Here are some points:
"-15 7 42 65 85 76 49 15 -6 -34 -29 -27"
"-5 20 25 36 43 43 29 11 -10 -30 -34 -30"
"14 31 46 37 31 5 -18 -33 -46 -49 -35 -30"
"28 31 33 24 4 11 10 11 19 2 4 -8"
"8 10 13 7 20 18 17 4 1 -19 -16 -16"
"38 38 31 34 32 19 -5 -17 -25 -37 -28 -18"
"3 7 -2 -6 -1 3 8 8 -1 -13 -18 -16"
"-3 12 18 8 14 -3 -3 -13 -16 -30 -32 -33"
"-46 -47 -44 -23 2 23 22 4 -19 -19 -7 -3"
"16 30 29 28 21 24 30 33 24 11 1 -7"
"2 15 12 22 24 26 35 49 40 38 14 -9"
"-29 -51 -59 -73 -78 -67 -45 -32 -9 20 51 63"
"14 28 47 31 18 -1 -6 -20 -29 -31 -34 -20"
"50 43 28 12 -6 -7 -8 -10 -12 -24 -12 -2"
"-8 6 0 18 16 8 -6 -25 -23 -36 -27 -26"
"28 21 24 35 24 39 33 12 -10 -41 -45 -41"
"-8 2 16 22 40 54 56 45 25 9 7 -3"
"32 56 67 61 41 22 -4 -13 -19 -14 -19 -6"
"-14 -23 -29 -20 -12 10 33 48 53 34 15 -13"
"-21 -26 -23 -16 6 29 52 46 24 10 -7 -4"
"49 45 21 -14 -35 -50 -53 -58 -49 -40 -41 -26"
"8 21 23 31 12 16 12 16 29 32 24 18"
Then 10 other points, each followed by its number:
"-44 -42 -42 -31 -12 1 19 39 67 88 95 81" 0
"-39 -18 6 31 53 65 75 50 27 -9 -24 -31" 1
"2 5 19 30 34 41 33 26 29 5 -11 -19" 2
"-33 -34 -28 -5 19 27 34 24 25 20 35 30" 3
"11 13 17 21 28 28 24 21 1 -19 -27 -28" 4
"54 41 28 9 1 -10 -18 -20 -16 -17 -13 -19" 5
"4 -13 -7 -5 -4 2 13 23 17 0 -10 -20" 6
"25 38 38 30 10 10 2 9 5 6 1 -13" 7
"21 -9 -37 -61 -72 -85 -75 -67 -49 -24 -6 -4" 8
"3 8 23 25 28 23 29 36 40 29 20 15" 9
Which of these numbered points is nearest to each point below, ignoring the direction in which the first points spread most? Its number follows each.
"10 28 40 44 41 36 32 22 12 3 10 5" > 9
"29 39 41 35 20 3 8 8 12 9 0 -4" > 7
"43 41 17 -16 -60 -69 -83 -75 -70 -58 -43 -24" > 8
"-40 -45 -34 -27 -6 -6 9 26 59 90 97 65" > 0
"30 43 50 34 33 14 21 11 -5 -28 -36 -33" > 6
"22 21 28 14 2 -2 -3 -3 4 10 19 3" > 7
"-19 -24 -21 -16 -7 19 45 46 40 26 11 -2" > 2
"0 -11 -8 -23 -44 -67 -83 -81 -63 -38 2 22" > 8
"34 39 41 26 15 4 8 4 16 -3 -15 -20" > 7
"15 -7 -43 -68 -81 -80 -71 -65 -46 -20 13 30" > 8
"-8 -9 -8 -12 0 22 22 24 0 -20 -24 -30" > 4
"-33 -16 0 42 76 92 91 70 21 -3 -22 -25" > 1
"-45 -55 -37 -26 -24 -26 -28 -5 29 36 34 20" > 6
"-48 -51 -62 -39 -19 31 77 103 120 105 80 46" > 0
"-18 -19 -13 -15 -20 -18 -15 9 33 55 73 68" > 9
"50 35 17 -4 -12 -19 -21 -28 -24 -14 -13 0" > 5
"-41 -51 -44 -31 -20 -8 -6 -17 1 28 49 43" > 3
"-52 -57 -39 10 38 32 -13 -40 -35 -17 11 13" > 3
"-28 -19 10 45 73 95 84 54 19 -6 -26 -30" > 1
"-8 -6 -5 8 12 27 21 17 5 -3 -9 -4" > 4
"36 4 -42 -67 -85 -93 -94 -82 -59 -13 33 48" > 8
"18 18 1 -5 -18 0 11 6 -28 -47 -54 -46" > 6
"40 35 18 4 -4 -23 -18 -23 -29 -22 -27 -13" > 5
"-46 -57 -75 -68 -41 -16 12 46 52 56 37 15" > 2
"42 29 21 6 -17 -14 -15 -24 -14 -12 -10 -3" > 5
